Each row of Y is roughly a mix of the hidden directions of one of several groups.
Y:
-19	-25	38	32	16	7	14	11	22	5	11
5	21	-17	-22	10	14	16	-25	-47	-11	5
10	-13	-12	30	-17	28	-34	-2	-6	28	-18
-23	14	14	18	2	-40	20	-7	-23	-20	22
0	8	47	17	18	20	9	1	-23	-11	27
17	-13	1	-12	-18	27	-31	-26	26	6	27
24	18	8	5	-21	40	0	-16	3	-14	-35
-20	17	-18	5	5	-41	2	-27	13	-32	-7
-38	27	-10	8	-3	-27	9	-4	1	-38	6
30	-16	-34	-5	9	-14	-14	-29	3	10	-32
28	24	-16	16	-35	4	-13	1	18	-12	-30
-17	20	2	14	30	-21	34	24	-26	3	5
21	16	20	2	-4	31	-12	-8	-19	-18	-42
-11	10	-14	17	-19	-12	1	21	12	-42	33
-8	11	-18	36	23	34	-13	22	-16	19	0
19	-15	27	5	27	26	26	15	-28	13	-11
-34	27	32	-5	-3	25	6	11	-28	-2	14
13	-15	23	-2	2	51	22	22	-4	14	-5
15	27	8	-39	12	-27	25	21	-8	7	8
28	17	15	-33	-21	10	-13	-11	-12	34	14
21	-8	-13	6	13	-29	-25	-37	30	0	-9
-22	11	39	15	12	-32	16	-7	1	-14	25
13	40	23	-15	33	13	17	-9	14	-17	8
30	26	22	-26	13	15	-8	-19	31	-13	2
-16	21	11	-6	26	-32	36	16	-21	-13	-3
13	-13	-49	-19	-10	1	-14	14	15	7	-29
-29	27	20	13	0	-15	3	-30	0	-31	21
6	-8	3	-19	20	24	12	2	-20	30	-43
14	-20	-1	-3	-35	19	-36	-22	15	2	-24
14	15	-31	13	-38	-19	-24	10	24	1	-13
0	-4	17	-6	29	26	19	-8	-7	28	-40
-21	9	-13	-11	-16	-34	-8	-22	37	-23	6
-15	-16	32	33	20	1	25	-2	21	14	22
19	24	13	-46	1	-25	3	13	-9	13	22
5	-22	-19	11	9	-49	24	12	23	1	6
-14	-31	-11	41	-18	26	-13	-21	6	2	-6
14	-20	-5	-2	-29	19	-30	-21	25	-11	-29
11	-11	13	1	0	52	13	36	-4	11	0
32	-26	-13	-5	13	15	-4	35	-5	28	-21
-5	-1	-14	-21	-1	26	11	6	-26	33	-38
13	37	7	1	38	16	23	9	-14	23	-1
-2	8	8	29	14	-21	-8	3	39	-32	22
26	26	-29	6	-29	-7	-13	6	-5	-21	-30
-26	-2	-24	31	35	8	9	27	-18	5	-9
13	-21	-15	-4	6	-49	6	25	22	-7	-16
17	25	-36	-28	-26	0	-10	-11	-17	-9	-21
19	-9	13	-18	-39	8	-24	-32	17	-5	-17
39	-29	-6	13	11	-18	-5	-5	41	-3	3
8	27	16	4	-5	23	-30	-18	20	34	19
-19	-35	-22	-5	-4	-4	-17	3	28	-30	26
-9	-37	-7	-30	8	-18	7	30	-6	-26	-16
-23	-25	2	-15	23	-40	1	24	5	12	22
17	-16	-45	-4	-7	-18	-4	-15	29	-13	-23
14	-10	-15	-5	7	-35	-20	-35	32	6	-15
-22	10	17	-32	8	14	-7	5	-47	-11	-13
24	24	-26	-25	-17	4	-18	-4	-24	-17	-28
-6	8	2	35	8	-3	-40	20	10	-20	28
-31	26	7	5	-24	-9	-6	-28	9	-27	27
-23	-44	-18	17	-1	-19	-26	10	-12	13	13
-3	-24	-10	17	-36	-9	-37	10	-13	19	18
-22	15	4	16	27	-29	28	22	-27	-6	-13
-15	-13	38	41	12	4	11	0	24	16	11
18	-12	-46	-5	-4	-24	-8	-18	20	-12	-22
27	17	-5	-26	-2	31	26	-9	18	5	-30
-19	12	15	3	-11	31	22	34	-31	-10	16
1	3	-18	6	11	-47	-4	-36	11	-22	-8
16	3	-17	10	-37	11	-11	-7	3	-18	-46
-15	-13	22	17	7	14	7	-2	35	25	37
23	25	-30	-19	-31	2	-22	-8	-6	-6	-27
-13	12	27	4	25	-26	17	-40	-11	-20	-2
-10	7	50	16	1	-3	12	-8	1	-11	39
13	-14	-15	-16	11	14	2	14	-15	40	-39
-4	23	22	4	-6	51	-19	-19	-14	9	5
7	-9	1	-8	-12	47	9	41	-18	7	4
-39	-20	-24	23	13	-11	-6	28	-21	-9	6
-22	11	-9	25	32	-19	22	33	-17	-9	-6
-26	23	41	1	2	28	8	4	-27	4	15
17	16	8	2	-12	44	-2	-18	-20	-19	-31
-13	24	12	19	27	-27	24	20	-31	5	-7
8	-8	-24	-26	-9	-23	-7	6	-25	-21	-39
17	33	20	-32	7	-29	23	13	-12	9	11
-12	23	14	-9	1	44	-6	-21	-36	1	9
23	-6	14	-24	-44	3	-27	-23	9	8	5
-32	-24	-19	37	14	10	3	0	10	-28	-14
-5	-21	-2	-36	-6	-14	-25	-6	23	-22	33
-28	-19	9	-5	29	-1	24	-11	-11	16	39
-15	14	1	21	24	-27	17	29	-33	9	-15
3	17	10	-23	9	-13	38	-5	-8	-7	-44
3	-20	-13	-5	11	-53	9	26	20	-2	1
0	-12	16	9	26	-37	6	19	31	19	21
-16	-43	2	-7	-4	-25	-25	-20	-18	21	8
10	-2	37	15	0	24	7	-3	-33	32	17
-17	10	51	10	3	17	17	3	-14	-2	29
-29	-25	14	-13	26	-27	3	20	3	16	28
30	-29	-21	-14	-1	12	-3	28	5	30	-22
-17	9	-23	-26	-15	21	8	1	-34	18	-31
-27	-31	24	-6	27	-4	16	24	5	-1	28
-38	-15	-19	28	32	-6	-3	22	-13	-13	8
-30	-4	7	-35	6	13	-6	13	-44	-14	1
-28	23	-15	0	-17	10	-2	32	-17	-33	18
-25	-41	-12	8	-11	-14	-22	-2	-23	22	21
-2	21	5	-6	40	11	41	-7	6	-13	-22
17	-17	-12	-21	-5	35	-9	0	23	30	-29
-30	-10	-16	9	33	-13	21	15	3	-31	-23
14	36	24	-8	3	-23	37	6	-20	13	-7
24	23	-32	4	-30	-18	-16	12	4	-16	-25
-14	-7	41	10	27	33	21	-6	-14	-5	13
-12	16	24	26	7	-23	8	-2	-21	-27	35
-6	-18	26	28	0	-7	-7	23	45	14	8
-30	-28	-23	27	12	-9	-22	22	-8	-5	21
20	21	-26	-31	-14	2	-7	-11	-29	-16	-28
15	-13	-30	-24	-12	35	-10	3	13	16	-30
-8	28	10	6	0	45	-1	-23	-19	9	28
34	28	-13	16	-19	-13	-10	-16	32	17	-10
-15	16	-48	-3	-3	-3	0	20	-22	-25	-18
27	10	21	-36	-27	-31	-2	-3	-4	17	12
-7	-24	-5	0	23	-52	10	22	10	3	13
-13	-13	40	-1	34	26	24	-8	-12	0	15
20	36	13	-25	15	-8	8	18	-20	28	20
-14	10	-7	39	30	-15	7	31	-24	9	-5
-22	-24	13	11	14	-8	10	4	30	25	39
-7	-8	18	-5	29	-32	4	27	22	15	31
-7	-15	7	23	8	-3	8	1	40	24	40
Here is one row of each group, with its name. Which group are the others in?
-10	-40	-24	13	-32	4	13	-9	6	0	-31 -> D
23	-24	-17	-9	0	-8	-1	-26	44	8	-23 -> F
23	14	8	35	-1	-13	-14	-14	36	29	0 -> X

-3	26	-8	24	34	25	8	20	-19	15	-25 -> D
7	15	9	-24	20	-1	38	-12	-6	4	-42 -> D
-32	18	-4	7	0	-33	23	-19	9	-35	0 -> F
18	0	11	-5	-41	4	-23	-8	-12	32	27 -> D
-17	14	-12	13	-19	-29	0	-3	12	-41	31 -> F
-20	-24	37	25	13	10	17	21	23	-2	13 -> X
29	-19	25	24	7	-12	-7	-2	31	-3	33 -> F
10	-12	20	-8	7	50	18	18	-6	24	-16 -> F
18	32	15	25	-6	-5	31	6	-19	21	-27 -> D
-36	-12	-28	-10	0	-31	1	-2	-24	11	26 -> X
-5	-2	-40	-22	-9	12	6	-4	-9	15	-45 -> F
